A single turn carries every row of the set below to another of its rows. Some are shown first; where does it send the rows asked next?
zuk: [ 0.92  1.27 -0.12  2.36 -3.66  0.23  1.73  0.42  1.35 -2.72  4.39 -0.44
  3.32  1.12 -0.59  0.47 -0.54 -0.35]
lugam: [ 2.04 -1.86 -3.41 -1.91  1.17  0.39 -3.46  0.40 -0.92  2.09 -1.70  2.60
 -1.47  0.63  0.29 -1.72  1.40 -1.74]
Kegop: [ 2.38  0.81 -1.14 -0.04  2.50 -0.21 -2.78 -0.20  1.99  3.30  0.21  1.21
 -1.40  0.10  0.81 -4.54  1.41 -3.46]
Buga: [ 0.01 -1.73  0.53 -1.58  0.82 -1.12 -0.44 -0.04 -1.25  2.03 -4.38 -0.80
 -0.76  0.72 -2.04 -1.66 -0.68  4.29]
mel: [ 1.42 -2.66 -1.00 -1.56 -0.37  0.08 -1.94 -0.72 -3.20  2.65 -2.23  0.74
 -1.10  0.88 -0.28 -1.06 -1.46  3.95]
Dunat: [ 1.03 -0.16  2.10 -1.74  1.04 -2.22 -0.13  0.36 -3.35  1.52 -1.13 -2.11
 -0.38  1.91 -2.70 -2.17 -2.45  3.65]
Bur: [ 2.19 -1.19 -2.89 -2.61 -1.24  0.11 -1.97  1.40 -2.19  2.08 -2.57  2.30
 -2.26  1.46  0.02 -2.08  0.70 -0.67]
garu: [-1.70 -0.28  0.66  4.16 -2.91 -1.13  1.97 -1.29  3.55 -0.92  0.39 -1.17
  2.71  0.64 -0.22  1.06 -0.96 -1.65]
poti: [-0.37  1.47  2.44  2.80 -0.70 -3.05  2.89 -1.15  2.59 -2.22  2.53 -1.54
  1.24  0.28  1.65  0.97 -0.59 -3.22]
larur: [-0.39  1.52  2.37  1.80 -1.10 -3.09  3.11 -0.48  1.55 -2.92  2.63 -1.47
  1.52  0.86  1.00  1.11 -0.52 -2.83]
sobe: [ 0.60 -2.17 -0.43 -1.39  4.23 -0.82 -2.56 -0.22 -1.03  0.43 -1.51 -0.35
  1.16  0.47 -2.16 -1.31  0.03  3.99]
labe: [ 0.70  1.70  2.84  2.05 -1.68 -2.13  2.85 -0.96  0.90 -2.40  4.45 -1.36
  1.27  0.24  1.70  0.36 -1.23 -0.76]
Keto: [ 2.59 -0.74 -0.31  0.27  4.60  0.06 -3.68 -1.56  0.66  2.44  2.59  0.09
  0.83 -0.47  0.13 -3.61  0.37  0.05]
pilud: [ 2.02 -0.47 -2.98 -0.72  3.99  2.73 -2.40 -0.57  0.89  3.00  1.26  0.39
  0.46 -1.72  0.23 -2.00  1.55  0.81]
Tad: [ 1.59  0.77 -3.51 -0.82  1.47  2.12 -1.22  0.25  1.46  3.81 -1.28  0.91
 -1.45 -0.97  0.52 -2.78  2.19 -1.88]
Kaz: [ 2.02 -1.09  1.42 -0.81  3.94 -0.88 -2.70 -1.43 -1.94  1.50  1.85 -1.53
  1.19  0.66 -1.57 -2.36 -1.66  3.54]
zimi: [ 0.60  1.47 -2.97 -2.18 -0.93  0.84  0.72  1.76  0.15  3.57 -3.83  0.13
 -2.56  0.12 -0.56 -1.91  1.49 -1.56]
bipib: [ 0.84  1.31  0.41  3.60 -4.30  0.82  1.71 -0.73  2.48 -1.35  4.07 -0.75
  2.56  0.10  0.68 -0.12 -1.16  0.14]
kubav: [-0.10  1.26  2.86  3.21 -1.10 -2.46  2.44 -1.96  2.54 -1.48  3.17 -1.44
  1.18 -0.23  2.06  0.59 -0.88 -2.40]
gugas: [ 0.75  1.42  1.06 -2.20 -1.49 -2.70  0.88  1.39 -2.14  2.12 -3.24 -0.99
 -2.46  2.40 -1.79 -2.95 -1.02  0.12]
Gemo: [ 0.53  1.34  2.99  2.94 -1.36 -1.99  2.68 -1.79  2.11 -1.50  4.11 -1.54
  1.30 -0.02  2.26  0.57 -1.27 -1.12]
Mem: [ 3.23  0.13 -2.57 -1.76  1.77  1.21 -2.71  0.96  1.08  1.22  0.09  2.32
 -1.10 -0.30  0.27 -3.82  2.60 -0.15]
Valal: [ 0.66 -0.10 -0.23 -1.82 -2.10 -0.39  0.16  1.01 -0.57  2.83 -4.85  0.45
 -2.65  0.71 -0.55 -3.23  0.11  2.51]
tedo: [ 1.79 -1.24 -1.66 -2.44 -1.90 -0.16 -1.46  0.70 -3.47  2.37 -2.72  1.51
 -2.18  1.16 -0.15 -1.69 -0.70  1.76]
Dusif: [ 0.17 -0.72  0.45  4.65 -1.41 -2.09  2.16 -0.07  3.10  0.43  2.65 -2.14
  0.84 -2.39  2.40  0.66 -0.72 -2.54]
ret: [ 0.53  2.01  2.46  1.71 -1.31 -2.77  3.04 -0.13  0.90 -3.00  3.68 -1.44
  1.31  0.85  1.06  0.84 -0.85 -1.88]
datub: [ 0.03  0.88 -1.32 -2.82 -0.79  0.03  1.77  1.84 -2.17  2.57 -4.03 -1.24
 -1.67  0.90 -2.40 -0.84 -0.13  1.88]
zokub: [ 1.88  0.02  0.80  2.82 -1.60 -1.88  2.56  1.13 -0.12 -1.63  5.30 -2.52
  1.61 -1.54  1.02  0.97 -1.49  0.40]
zugi: [ 2.22 -1.56 -2.02 -1.47  4.40  0.34 -3.84  0.14  0.22  0.26  0.67  1.35
  1.02  0.03 -0.87 -2.33  1.78  1.55]
Ziga: [ 1.56 -1.20 -1.65 -1.47  4.05  1.70 -1.74 -0.51 -1.32  2.26  0.99 -1.21
  1.37 -0.94 -1.41 -0.54 -0.27  4.21]
Fozi: [ 1.56  1.85 -0.46 -1.37 -0.78 -1.75 -0.51  1.36  0.42  3.13 -2.66  0.54
 -2.92  1.59 -0.43 -4.21  0.82 -3.47]
nes: [-0.42  0.50  0.65  4.46 -4.01  0.04  1.87 -1.65  3.50 -0.35  2.10 -0.77
  2.13 -0.05  0.57  0.24 -1.29 -0.52]
kabaf: [ 1.56 -0.30  0.64  4.19 -1.53 -1.36  1.98  0.05  1.83 -0.09  4.87 -2.12
  1.23 -2.62  2.34  0.55 -1.45 -0.35]
Bivo: [-0.49 -0.46  0.14  3.84 -1.39 -3.29  2.96  1.01  2.50 -0.45  0.78 -2.29
  0.70 -1.48  1.17  1.25 -0.55 -4.03]
gil: [ 1.04  0.27  0.41  2.04 -1.87 -3.28  3.10  2.62 -0.58 -2.53  3.61 -2.54
  1.63 -0.58 -0.11  1.71 -1.38 -0.89]
vedu: [-0.16  0.00  0.13  2.41 -1.60 -3.80  3.45  2.21  0.74 -2.09  1.31 -2.63
  1.16 -0.81 -0.12  2.10 -0.92 -3.04]
Pufo: [-0.24  0.75 -0.06  2.22 -2.58 -1.11  1.69  0.68  1.46 -3.66  3.08 -0.89
  3.70  1.67 -1.62  1.56 -0.58 -1.67]
Zana: [ 2.44  1.11 -1.84 -1.78 -1.60  0.76 -0.91  1.36  0.48  2.64 -2.37  1.91
 -2.98  0.12  0.48 -4.20  1.80  0.15]
Vezis: [-1.54 -0.13  0.12  3.06 -1.99 -1.75  1.95 -0.19  2.68 -2.79  1.07 -1.09
  3.35  1.40 -1.61  1.96 -0.86 -2.30]
selek: [ 1.41 -3.63 -1.47 -0.90  2.21  0.38 -3.61 -1.70 -2.05  2.55 -1.48  0.97
 -0.01  0.15 -0.14 -1.07 -0.70  2.85]
nim: [ 0.57 -0.65 -0.90 -2.48  1.48  0.54  0.19  0.70 -3.03  1.93 -1.54 -1.96
  0.21  0.34 -2.73  0.04 -1.13  4.71]
tupan: [ 1.40 -3.30 -2.84 -1.07  2.95  0.45 -4.09 -1.11 -1.08  2.45 -1.36  2.04
 -0.16  0.22  0.32 -1.29  0.42 -0.14]

pilud -> Ziga
vedu -> Bivo
Kaz -> Dunat
Where do these go?
selek -> mel
Valal -> Zana
Gemo -> labe
Vezis -> garu

